In the rows, 128 means zero.
One turn sends every row of this set to another row. A few are shown first. Where does it send the rows asked after them?
j562: [ 83 118 146 132 140 103 114 120 104 112 126 162 131 133 114 123 114 119
 128 113 123 113  91 121 132  64]
j317: [108 134 155 144 157 106 137 122 113 106 148 166  98 138 148 119 116  98
 132 112 142 105 130 121 131  83]
j465: [147 103 132 166 160 110 123 120 117 104 146 102 160 152 136 126 112 119
 126 119 146 107 183 127 116 122]
j311: [105 125 142 129 180 117 143 115 116 106 153 104 115 132 138 129 114  87
 139 123 167  94 130 117 131 102]
j506: [141 108 131 158 136  90 108 130 127 114 138  91 185 155 119 109 118 160
 118 109 126 119 143 122 118 109]
j122: [115 101 139 148 126  74 105 123 134  82 147  93 158 159 115 125 137 153
 108 117 136 121  95 118 123 103]
j987: [140 103 134 153 152  92 133 121 124  64 175 108 139 149 140 126 138 123
 109 124 167 101 149 117 120 114]
j318: [ 96 111 131 141 123  90 101 114 128  85 152 163 151 145 107 127 130 158
 109 111 130 117 110 103 119  92]
j247: [ 92 129 146 189 143 109 115 122 123 131 168  95 126 165  76 125 107 113
 120 113 141 119 158 123 134  87]
j638: [ 97 132 134 201 161 109 116 124 113 116 165 102 138 155  75 119 104 126
 122 111 154 115 152 125 143  94]
j596: [108 123 155 175 145  96 118 120  96  92 125 152 142 139 159 120 113 107
 165 113 146 108 109 114 138 101]
j186: [110 118 143 142 147  99 112 117 131 161 118  87 170 133 112 113 115 136
 139 110 126 116 119 121 127  85]
j78: [ 85 124 147 124 153  97 112 120 126 123 125  92 134 141 115 123 112 116
 137 117 134 114  76 118 134  91]
j770: [100 127 136 186 126  96 121 122 125 135 165  92 124 150  83 120 114 122
 110 114 140 119 154 136 147  77]
j821: [122 129 139 154 140  95 122 120 135  80 174 169 118 152 140 126 132 137
 115 111 148 107 148 102 114 111]
j220: [108 111 135 120  90 116 116 120 136 103 162 137 144 137 139 129 115 147
 128 124 148 104 132  90 116  91]
j386: [118 111 145 147 168 121 126 106 121 152 124  98 145 132 131 131 110  96
 145 122 145 103 160 125 123 100]
j834: [106 130 122 198 142  98 125 124 116 124 161  98 136 140  80 113 111 137
 112 112 152 116 150 137 155  83]
j424: [ 95 100 174 146 117 116 107 110 109  95 145 143 167 137 127 125 118 113
 148 123 138 107 106  98 110  77]
j124: [123 133 119 149 119  95 126 131 123 102 142 145 120 141 171 122 112 142
 147 116 159 105 132 107 144 116]

j638 turns into j834
j78 turns into j311
j596 turns into j124
Where do these go?
j562 turns into j317
j386 turns into j465

One turn sends every row of this set to another row. A few are shown first. Where does it send the rows asked after them?
j768: [114  95 133 129  76 139 133 124 105 147 130  95 164 155 127  95 145]
j170: [135 112 124 102 111 118 104 131 151 140 145  90 172 130 151 127 116]
j660: [119 129 109  96 114 102 123 146 149 155 161 106 138 139 150 138 136]
j239: [ 84 120 113 153 104  80 137 121 113 151 119 111 177 134 118 122 148]
j849: [148 135 155 134 115  86 126 116 139 130 101 103 153 111 134 124 136]
j366: [106 106 117 133  87 127 128 103  94 161 139 102 152 164 115 112 151]
j553: [132 141 144 116 114  83 120 129 142 128 112 113 108 119 113 119 137]
j621: [111 103 123 133  84 119 148 134 107 158 134 106 144 168 133 117 163]
j468: [ 97 113 125 141  95  94 107 134 113 114 123  91 172 144 107 104 127]
j289: [161 112 101 132 119 118 104 117 145 161 135 107 132 116 104 106 169]
j483: [121 141 135 118 116  98 129  98 139 153 104 118 136  93 121 116 146]
j413: [175 110 112 144 121 105 107 131 139 145 134 103 131 132 111 116 169]
j345: [113 130 105 103 121 109 110 100 139 168 154 105 163 127 135 146 131]
j479: [ 78 117 115 129  91 101 136 157 130 136 126 112 147 125 121  89 146]
j619: [174 108 110 146 119 111 114 122 145 161 123 105 151 116 121 114 173]

j768 turns into j366
j345 turns into j660
j413 turns into j619
Where do these go?
j468 turns into j239
j553 turns into j849

